M =
[161 98 121 90 121 140 157 107 129 165 134 89 190]
[155 152 118 65 148 110 100 76 102 161 159 105 123]
[148 107 199 127 182 184 155 144 99 134 111 147 77]
[120 131 105 92 120 75 106 90 120 110 87 104 149]
M[0, 0]	161
M[2, 2]	199
M[0]	[161, 98, 121, 90, 121, 140, 157, 107, 129, 165, 134, 89, 190]
M[0, 8]	129
M[3, 2]	105
M[1, 8]	102
M[0, 4]	121
M[:, 1]	[98, 152, 107, 131]
M[0, 3]	90
M[3]	[120, 131, 105, 92, 120, 75, 106, 90, 120, 110, 87, 104, 149]
M[3, 8]	120
M[2, 5]	184
M[:, 12]	[190, 123, 77, 149]
M[1, 5]	110
M[2, 3]	127
M[1]	[155, 152, 118, 65, 148, 110, 100, 76, 102, 161, 159, 105, 123]
M[0, 11]	89

W =
[[156, 138, 143, 160, 115, 121, 120, 182],
 [157, 128, 133, 100, 122, 118, 113, 111],
 [147, 135, 126, 123, 124, 127, 100, 109],
 [143, 144, 142, 107, 152, 118, 103, 120],
 [115, 121, 114, 119, 108, 101, 148, 100],
 [101, 111, 140, 151, 141, 115, 114, 108],
 [179, 118, 127, 105, 122, 143, 111, 164],
 [99, 107, 125, 133, 110, 106, 130, 91],
 [125, 128, 116, 141, 101, 114, 117, 104],
 [156, 119, 112, 154, 135, 147, 86, 117],
 [91, 156, 138, 134, 158, 117, 122, 129]]
W[0, 0]: 156
W[:, 2]: [143, 133, 126, 142, 114, 140, 127, 125, 116, 112, 138]
W[:, 6]: [120, 113, 100, 103, 148, 114, 111, 130, 117, 86, 122]
W[1, 5]: 118
W[3, 1]: 144
W[9, 3]: 154
W[2, 7]: 109
W[7, 7]: 91
W[3]: [143, 144, 142, 107, 152, 118, 103, 120]
W[10, 0]: 91
W[4, 2]: 114
W[8, 5]: 114
W[8, 4]: 101
W[:, 5]: [121, 118, 127, 118, 101, 115, 143, 106, 114, 147, 117]
W[10]: [91, 156, 138, 134, 158, 117, 122, 129]
W[0, 7]: 182
W[5]: [101, 111, 140, 151, 141, 115, 114, 108]
W[:, 0]: [156, 157, 147, 143, 115, 101, 179, 99, 125, 156, 91]
W[6, 5]: 143
W[0, 4]: 115
W[1, 3]: 100
W[4]: [115, 121, 114, 119, 108, 101, 148, 100]
W[4, 3]: 119
W[0]: [156, 138, 143, 160, 115, 121, 120, 182]
W[10, 3]: 134
W[7, 5]: 106
W[2, 6]: 100
W[2, 3]: 123
W[6, 6]: 111
W[3, 2]: 142
W[:, 3]: [160, 100, 123, 107, 119, 151, 105, 133, 141, 154, 134]
W[7, 6]: 130
W[:, 1]: [138, 128, 135, 144, 121, 111, 118, 107, 128, 119, 156]
W[5, 4]: 141

x =
[124 113 200 154]
[159 154 160 158]
[150 160 174 128]
[90 153 134 131]
[138 154 123 157]
[151 150 95 162]
[91 113 161 145]
[163 133 90 74]
[93 77 135 134]
[109 177 96 146]
[99 81 135 89]
[85 120 153 124]
[175 54 163 140]
x[-13, -4]	124
x[11, -3]	120
x[-10]	[90, 153, 134, 131]
x[12, 3]	140
x[-6, 3]	74
x[12, 1]	54
x[:, 0]	[124, 159, 150, 90, 138, 151, 91, 163, 93, 109, 99, 85, 175]
x[-5, 3]	134
x[8, -3]	77
x[5]	[151, 150, 95, 162]
x[10]	[99, 81, 135, 89]
x[7]	[163, 133, 90, 74]
x[1, -4]	159
x[:, 2]	[200, 160, 174, 134, 123, 95, 161, 90, 135, 96, 135, 153, 163]
x[5, -4]	151
x[4, -1]	157
x[9, 3]	146
x[11, 3]	124
x[-10, -3]	153
x[6, 2]	161
x[6]	[91, 113, 161, 145]

B =
[128 136 182 152]
[128 140 188 148]
[128 128 139 154]
[128 143 191 145]
[128 134 177 153]
[128 137 182 151]
[128 131 162 158]
[173 163 132 128]
[171 140 129 128]
[129 128 133 148]
[146 187 157 130]
Rows and columns are counted from 0.
row 0 col 0	128
row 10 col 3	130
row 5 col 1	137
row 2 col 2	139
row 5 col 3	151
row 5 col 0	128
row 6 col 2	162
row 4 col 3	153
row 1 col 3	148
row 1 col 2	188
row 8 col 1	140
row 1 col 1	140
row 4 col 0	128
row 10 col 2	157

grid =
[[151 103  66 164 103]
 [149  65  61 157 148]
 [ 97 103 141 109 163]
 [199 169  82 116 138]
 [183 144 113 143  75]
 [119 145  85 203  68]]
grid[-6, -5]	151
grid[:, 0]	[151, 149, 97, 199, 183, 119]
grid[4, -2]	143
grid[:, 1]	[103, 65, 103, 169, 144, 145]
grid[-1, 2]	85
grid[1, 4]	148
grid[-4, -4]	103
grid[0, -2]	164
grid[4]	[183, 144, 113, 143, 75]
grid[1, -5]	149
grid[1, -2]	157

X =
142  130  104  110  107  131  117  119  111  129
136   93  133   97  111  155  115  120  105  124
113   95   93   74   80  153   75   95   96  100
145   97  155   97  129  170  113  166   99  129
152  105  135  101  147  139   96  177   94  121
172  112  131   74   66  185  117  154   70  118
150  125  144  118  127  156  134  139  125  116
105  120  132   88   74  147   91  144  105  121
185  102  131   67  157  174  104  103   87   57
 77  103  154  111  137  151  135   52  159   88
Indices start at 0.
(0, 0) => 142
(5, 2) => 131
(9, 4) => 137
(6, 6) => 134
(2, 5) => 153
(3, 8) => 99
(3, 9) => 129
(4, 2) => 135
(5, 4) => 66
(6, 5) => 156
(7, 4) => 74
(4, 5) => 139
(2, 6) => 75
(8, 9) => 57
(5, 8) => 70
(7, 6) => 91
(0, 3) => 110
(9, 1) => 103
(6, 1) => 125
(4, 4) => 147
(3, 5) => 170
(9, 5) => 151
(2, 7) => 95
(1, 7) => 120
(3, 6) => 113
(3, 1) => 97
(9, 2) => 154
(8, 4) => 157
(3, 3) => 97
(6, 8) => 125
(4, 0) => 152
